Named turns come first, each shown by rows before and after it. Which turns, in which order, take the first row of each pair that follows to the second? Write the first one first, as in the answered first pair.
Z792:
[  0 -11 -11   9  -7  -6   1   6  -4  -5]  ->  [ -5 -13   4   4  -9  -8   5   4   1  -8]
[ -1  -7  19   2  -2   2   4   2   7 -14]  ->  [ 4  8 19 -1  8 10  3  5  3 -9]
[  6   4 -14   7   3   4   0   1 -10   2]  ->  [  2  -9 -12  11  -6  -2   1  -2  -6  -5]
Z153:
[-11   7   2  -2  -1 -14   2 -11 -11  -7]  ->  [ -5  14  -8   2   4  -7   0  -4 -16  -4]
[  8   1 -10   1   2   3  12   1   8  10]  ->  [ 4  2  7 -4  2  2 14  1 12  5]
[ 5 13 -5 -2  7  4  1 10 -9  3]  ->  [ -7   0  13 -11  -2 -10   5  -2   2  -1]
[ 11   4   5 -15 -11  -3  -4  -8   7   8]  ->  [ 16   9  -6 -10  -8   2  -6  -5   2  10]
Z932:
[ -3  -9   2  19  -3   6   3   2  -2 -16]  ->  [ 0 11 13  9  9 15  3  4 -3 -8]
[ -4  -4 -13   7   3  -4  -3  -1  -5  -2]  ->  [ -5  -8   1   8   2   0  -1   2  -1 -11]
[ 12  -3 -17  16  -2  13  -2  13  -8  -9]  ->  [ 12   1  -4  16   1  18   0  16  -6 -13]
[ -7 -16   2  -3  -8 -12  -6  -8 -14   4]  ->  [ -7 -12  19  -4  -5  -6  -3  -3 -11  -3]
Z80:
[-2  3  2 -5  3 -3 -1 -3  1  8]  ->  [ 2  6  2 -1  6  3  0  2 -1  6]
[ -2 -13   3 -12  -6   8  -3 -10   8 -11]  ->  [ -3  -7  -1 -18  -4   4  -4 -14   8  -2]
[  2  -2 -19  12   2  -1   2   3  -8   4]  ->  [  2  -7 -18  14   1  -1   2   3  -7   1]
Z895:
[  2 -10  -5  14  -6   2   0   6  -1 -10]  ->  [ 1 12 16 -4  7  6  2  3  1  0]
[  0 -17  -9   9 -10  -7   0   3   4  -4]  ->  [ 7  9 10  3  8 11  3 14  1 -1]
[  2 -17   2  -4  -1   1   7   1   6 -11]  ->  [  4  -6   9  -7   6   9   9   5   6 -10]

Between the rows of a pair lie two turns.
[  2   3 -20  -8  13 -20   0  -8  -6   9]  ->  [  2   4  23  -7  16  -3  10   5   1 -14] | Z895, Z153
[  1   2  -3  15  -1  11   2  17 -16 -16]  ->  [-10   9  -8 -15   0 -18  -4 -10  -9  15] | Z895, Z932
[-2 -5 19  1  2 13  5  9 -6 -5]  ->  [  0  -4 -16  -1   0   1  -2  -2 -13  15] | Z932, Z932
[ 15   0  16   8  10  23   0  13   2 -15]  ->  [ 10 -21  10  14  -3  11  -1   8   6 -23] | Z792, Z80
[ -9   3 -16 -13  -8  -7 -10 -16   2  10]  ->  [ -4   1 -27  -4  -9  -2 -11 -11  -2   6] | Z80, Z792
[  4  -9 -22  14  -3   6   0   5 -10  -5]  ->  [ 5 12 12  2 11 20  5 10 -6 -5] | Z895, Z80
[ -2 -13 -10  10  -6  -7  -2  -1  -2  -3]  ->  [-4  2 19 -3  4  0  2  0  5 -3] | Z792, Z932
[-16   7  -3 -17   7  -7 -10  -9   2  15]  ->  [ -4  -1 -11  14   4  18  -7  16  -9 -11] | Z932, Z895
[  4  11  -6 -18  -1  -7  -5 -13 -13  20]  ->  [ 15   6  -2   9   0  18   0  12 -21  -5] | Z932, Z895
[ 5 13 12  1 13  9  3  6 -4  2]  ->  [ -4 -17  -1   7  -8 -12   2  -6   1  -4] | Z80, Z153
[  3  -7 -11   4  -7   0   1  -3  -2   0]  ->  [-3 -4  8 -6 -6 -4  4 -7  4  1] | Z895, Z153
[ -8  -7   7  -5   3 -13  -1 -14   9  15]  ->  [  3 -14  -2  22   1   6   2   8   0  -5] | Z932, Z895
[ -7  -2  -3  -3 -11 -26  -7  -7   0  -3]  ->  [ -3  20  14 -11   6 -14  -5   0  -1   1] | Z895, Z895
[  0  -8 -21   9  -3  -9  -9  -1   0   1]  ->  [ 1  8 19  2 10  8 -3  9  4 -9] | Z932, Z932
[  5   2 -11   6   4   6   2   6  -7   4]  ->  [ 1 -7  5  9 -2  6  6  7 -2 -8] | Z792, Z932
[ -1 -15   0  -1  -8  -6   1  -3   2  -6]  ->  [ 5  7 12 -6  7  8  2  5 -2 -1] | Z932, Z792
[ -3  22   1 -19  -7   6  10   6  -4  10]  ->  [-12  -5  -2 -13 -25 -10  10  -2   4   1] | Z895, Z792
[ -5   4   1 -14  -1 -15  -1 -16   6  17]  ->  [ 8 22  9 -5 14 11  1  5 -3  9] | Z895, Z895
[-18  12  24   8  -7   8  -1  -6   5  -2]  ->  [-19  17   2   1  -6  -3  -8 -18   3  18] | Z932, Z153
[-11 -15   3   8 -10 -11   8  -2   4 -11]  ->  [ -9 -10  13   8  -7  -5  10   2   2 -15] | Z792, Z895
[  9  17  21 -16   4   8   6   9   7   5]  ->  [ -1 -11  22 -12 -14  -8   7   1  15  -7] | Z895, Z932
[ -6 -18  -1 -12 -15 -10  -7 -12   1 -10]  ->  [  8  17  -8 -16   9  11 -10   0 -11   6] | Z80, Z153
[  0  -9   1   0  -9  -6   0 -14   8   6]  ->  [  3   3  14  -6   0   2   2 -11   9   8] | Z932, Z932
[ -3   1  30 -10  -2   9   7  -1   3  -2]  ->  [ 11  14 -11   0   5  18  -1   6 -12  14] | Z792, Z792
[ -1 -13  -7   3 -11  -7  -3  -5   1   3]  ->  [ 0 -7 16  3 -6  5  2  3  4 -6] | Z932, Z895
[  7  10  -9 -14  11  -5  -7  -8  -3  10]  ->  [ 12   3  -1   6   8  13  -1  10  -6 -13] | Z80, Z80
[-11 -13  10  -2 -10 -14  -2  -2  16 -13]  ->  [ -2 -15 -17  13 -10  -6  -7   6   6 -13] | Z153, Z792
[  0  10 -12   8   6   9  -7  17  -4   8]  ->  [ -8   5 -12  -6   1  -9  -8   1   2  19] | Z895, Z792
[  1  -4 -18   1  -3  -5  -5  -1  -1   4]  ->  [  0 -11  -7   8  -6   1  -1   5   0 -11] | Z80, Z932
[ -7   5 -12  -8 -10 -16   8   6  10  20]  ->  [  4  15 -12   5  -1   6  10  24   1  10] | Z80, Z80
[ -5  -8  10 -17   2 -18   4  -8   1  -1]  ->  [  3  13  10 -17  16  -2   3   2  -6   4] | Z792, Z80
[ 4  9  3  3 17  6 -9  0  5  3]  ->  [  6   1 -12  11  12   4 -10   1   3   2] | Z932, Z80
[ -1 -11   3  -4  -3 -11   0   1   4  10]  ->  [ 9 -5 -2  7  3  5  1 14 -3  4] | Z153, Z80
[  0  -2  -7  -6 -11  -9   1  -7   5  -3]  ->  [  6   9 -15  -3  -4   2  -1   2  -1   1] | Z792, Z153
[ -7  15 -14   0   5  -9   9  16 -17   3]  ->  [ -9  19   0  -5   9  -7  11  16 -15   1] | Z932, Z895
[ -8  -6  -1 -18   4   1  10 -10   6   6]  ->  [  3   1 -13  -4  10  17  10   3  -4   3] | Z153, Z80
[ -4 -21 -21  15 -19  -8  -4 -14   0   5]  ->  [  4 -18 -19  27 -15   8  -2   0  -6  -6] | Z932, Z153
[-3 -6  7  7  0  0  5  3  1 -7]  ->  [-1  9  2 -1  9  3  3  2 -3  6] | Z792, Z932
[ -7  -9  15   4  -6 -12   8  -1   5  -5]  ->  [ -5 -13   1   9 -10 -14   5  -1   2  -4] | Z932, Z895
[  5  -7 -23  10  -4  -2  -1  -1  -6   2]  ->  [ 9  7  4 10  7 16  5 11 -6 -7] | Z895, Z80
[  3  -8  -2 -14   1 -17 -11  -6   7   3]  ->  [ 16   2  -3   3   9   8 -10  15  -2  -6] | Z153, Z80
[ -6   2  20 -12   0  -4   4  -6  11  -2]  ->  [ -4  -8  19   0  -4   1   6   0  10 -13] | Z895, Z792
[ -6 -12  -2  -3  -4  -5  -9 -15   3   7]  ->  [-3  7 12 -8  7  6 -6 -9  2 10] | Z895, Z895
